In the data rows, the value 128 means zero.
Here are some points, each followed by its number:
[133 200 139  72 134 130 100 134  48 131 110 139 104  16 171 118 255 125] 0
[119 154 121  71 117 146  11 110 173  68 144 161 152 132  97 149  79 139] 1
[135 102 137 142 103 145  86 122 158 127 148 115 138 180 147 148  78 188] 2
[104 144 144  55  91 128 129 138 182  12 157 126 155 132 152 107   0 136] 3
[ 57 136 122 122 138 162  67 103 137  40  79 146 143 255 111 118 130 209] 4
[ 65 142 142 212 144  81  71 125 164  43  97 134 137 243 129 129 119  90] 5
[126 111 112 115 127 162  53 104 101  85 118 135 131 162 123 129 125 132] 6
[ 79 148 161 165 110 115 250 142 135  55 166 148 147 170 126  67  23  68] 7
[104 135 119 108 127 159  70 116 159 132 115 157 123 218 117 127 105 179] 8
[132 154 135 123 127  77 172 136  43  92 107 103 126  16 165  99 246   0] 9
[ 81 167 140 118 151 154 142 121  29 111 100 149 149 149 143  90 245 116] 10
[154 169 144 127 119  84 198 146  61  98 119 127 108   0 153 108 255   0] 11
[141 125 137 255 194 106 186 126 151  91 136 115 133   0 128 135 199  18] 12
[ 70 157 157 138 154 107 255 152  80 118 129 148 148 152 130  55 124  60] 13
[114 121 146 248 156  91 222 133 166  34 139 107 129  20 108 124 180   0] 14
[203 136 108  70  91 124  92 125 113 132 131 121  80   0 104 169 225  54] 15
[ 83 150 144  81  83  97 129 132 110  42 134 141 173 212 142  93  14 154] 16
[112 168 141 108 114  66  71 135 122  39 131 116 159  43 155 113 163   0] 17
[151 128 155 186 137 129 255 141 112  56 148 119 121   0 118  86 155   0] 18
[101 165 142 135 124  61  78 134 117  40 130 116 157  58 145 111 163   0] 19
[137 157 143 108 147 115 206 138 131 128 126 134 149  84 157 123 176 168] 20
[113 124 149 110 117 144 180 141 147  89 156 121 135 126 153  94  60 121] 21
[174 108 117  71 113 166 141 118 126 245 123 130 117 103  80 148 199 166] 22
[181  72 125 118 104 130 255 141  72 255 127 115 111 158  89  94 108 165] 23
[187 118 120 195 178 115 210 140  64 251 142 117  78   0 127 116 255  13] 24
[137 159 145 109 149 117 187 137 138 129 129 132 146  86 153 124 187 171] 25
[176 143 148  41  98 158 190 136 141 253 141 146 130 101 142 121 146 255] 26
[ 92 131 142 222 131  61 188 140 150  64 122 107 116 105 110 121 131   0] 27
[115  91 138 158  90 109 119 131 180 142 114 103 141 255 148 126  68 169] 28
[194 118 106  87 133 128   0 116 107 255 131 112 100  15 110 182 255 145] 29
Which point above is nearest to each new point? Its number follows each.
[ 93 131 127 180 139 135 186 131 113  47 124 147 102 189 114  95  48  63] 7
[110 155 130  74 139 124  48 140 103 240 136 135 136 188 173 127 123 255] 8
[143  97 135 176 151 148 255 153  41 255 122  99  96 171 183  90 193 218] 23
[143 126 122 123 127 130  54 125 160 125 138 116 136 152 164 172  77 227] 2
[119 155 119  71 128 157  11 111 170 115 144 163 149 154 101 140  81 186] 1
[120 135 123  66  91 120  83 129 102 176  61 113 142 201 172 139 144 255] 8
[117 117 118  91  87 100 150 130  59 162  93  99 110 145 124 111 198  67] 10
[123 130 134  20  88 204 243 122  75 100 131 151 132 168  90  78 126 129] 21
[ 97 143 122  72 121 164  65 115 212 141 125 171 122 240  96 153  79 204] 8
[127 115 142 193 130 133 224 135 117 115 143 125 130 123 147  98  83  88] 21
[131 120 116 139 128 110   5 122 201 159 137 111 151 195 162 196  52 255] 2
[114 112 134 236 173 120 188 141 129 132 129 111  99 149 181 110  98 143] 21
[128 114 137  88  93 130 128 132 191 145 163 117 146 204 123 157   9 206] 2
[153  88 130 198 142 138 118 134 126 255 130 110 113 189 167 144 164 239] 2
[ 96 154 133   5  96 198  90 121 171 157 154 174 138 224  67 115  54 172] 8
[148 106  99 147 139 111  11 135 155 226 141 102  84  92 141 173  68 179] 2
[132 125 117 147 124  98   6 121 209 111 131 112 152 173 155 206  41 237] 2
[137 127 117 143 123  98   4 121 196 115 130 113 153 174 157 200  40 238] 2
[133 125 116 155 120  96   9 121 197 109 137 110 155 178 160 205  43 237] 2
[167 126 138 168 171 120 191 148  43 211 141 111 112   0 185  93 230 152] 24
[ 53 148 144 101 104  91  49 132 121   7 133 136 175 225 137  89   0 106] 16
[ 95 123 139 224 128 107 231 136 110   0 133 115 128 169 144  97  19  49] 7
[ 97 144 134   4  95 193  97 122 165 148 155 174 137 221  67 119  55 178] 8
[ 82 182 132 203 154  58  94 135 176   0  90 122 125  68 160 144 159   0] 19
[109  95 130 234 133 106 113 127 160 162 101 106 133 225 162 142  82 193] 28
[ 72 119 139 135 103 113 141 134 129  60 134 120 163 222 140  98   4  85] 16
[165 128 119  96 105 133 155 124 127 128 149 122  94   7 105 135 206  18] 15
[110  88 135 168 103 109 127 133 157 151 112 103 146 249 149 115  69 159] 28
[100 145 133   7  95 193  95 121 174 154 157 170 140 241  69 117  54 174] 8
[ 98 155 105  96 156  93 111 134  66 150  75 117 139 103 134 121 223  44] 10
[ 66 174 146 130 141 103 107 144 170  78 153 145 148 139 133 124  85 109] 21
[127 194 137  74 132 130  84 137  50 137 112 140 101  17 175 117 255 119] 0
[ 90 115 144 143  98 126 192 128 149   0 145 120 164 177 134  95  14  64] 7
[184 122 125  88 113 141 228 136 150 166 138 156 106 112 102 140  76 230] 26
[121 120 114 183 136  85  18 127 196 156 127 103 137 179 160 196  74 214] 2
[108 145 114  83 132 146   0 118 213 170 111 159 112 212 102 169 155 176] 8
[ 97 102 133 166 121 126 166 126 117  30 131 135 150 199 120  69  22  31] 7
[159 129 131  89 106 134 104 133 153 130 157 118 130 122 151 163  61 211] 2
[168  89 131 102 117 162 245 134 106 231 148 131 125 101  63  97 128 108] 23
[134 124 116 145 122  98   4 120 209 112 135 112 160 189 160 208  45 233] 2
[161  69 123 146 104 127 232 130  98 196 130 115 131 183  77 105  66 138] 23
[ 72 118 139 144 103 113 138 134 126  58 137 120 162 215 143  97   3  80] 16
[101 182 144  52 126 171 154 121  33  60  98 161 125 134 138  90 231 141] 10
[131 123 118 146 120  96   5 120 201 104 133 112 152 177 155 202  42 231] 2
[167 118 130  49 101 153 191 123 108 101 156 118 156   0  72  96 130  24] 18
[159 101 121 149 120 149 119 124 111 248  88 114 115 227 161 168 202 255] 22
[ 92 107 128 153 119 119 119 130 115  78 125 134 146 225 116  76  12  61] 16
[154  92 130  88 117 158 215 131 108 170 156 121 141  67  71  86 117  53] 21
[130 122 116 150 125 101   1 121 206 127 134 112 149 198 156 200  48 245] 2
[165  98 131  79 118 161 234 131 103 149 161 121 146  18  72  82 121  36] 18
[ 99 136 115 188 136 137  90 123 179 178  93 157  84 242 106 158 112 198] 8
[153  94 129  86 113 151 213 131 108 164 152 124 141  64  71  87 119  58] 21
[175 121 145 158 144 157 241 141 111 255 127 138  98 100 143 109 209 254] 26
[156  79  97 255 157  73  56 122 120 243 103  98  89 152 142 182 177 109] 2
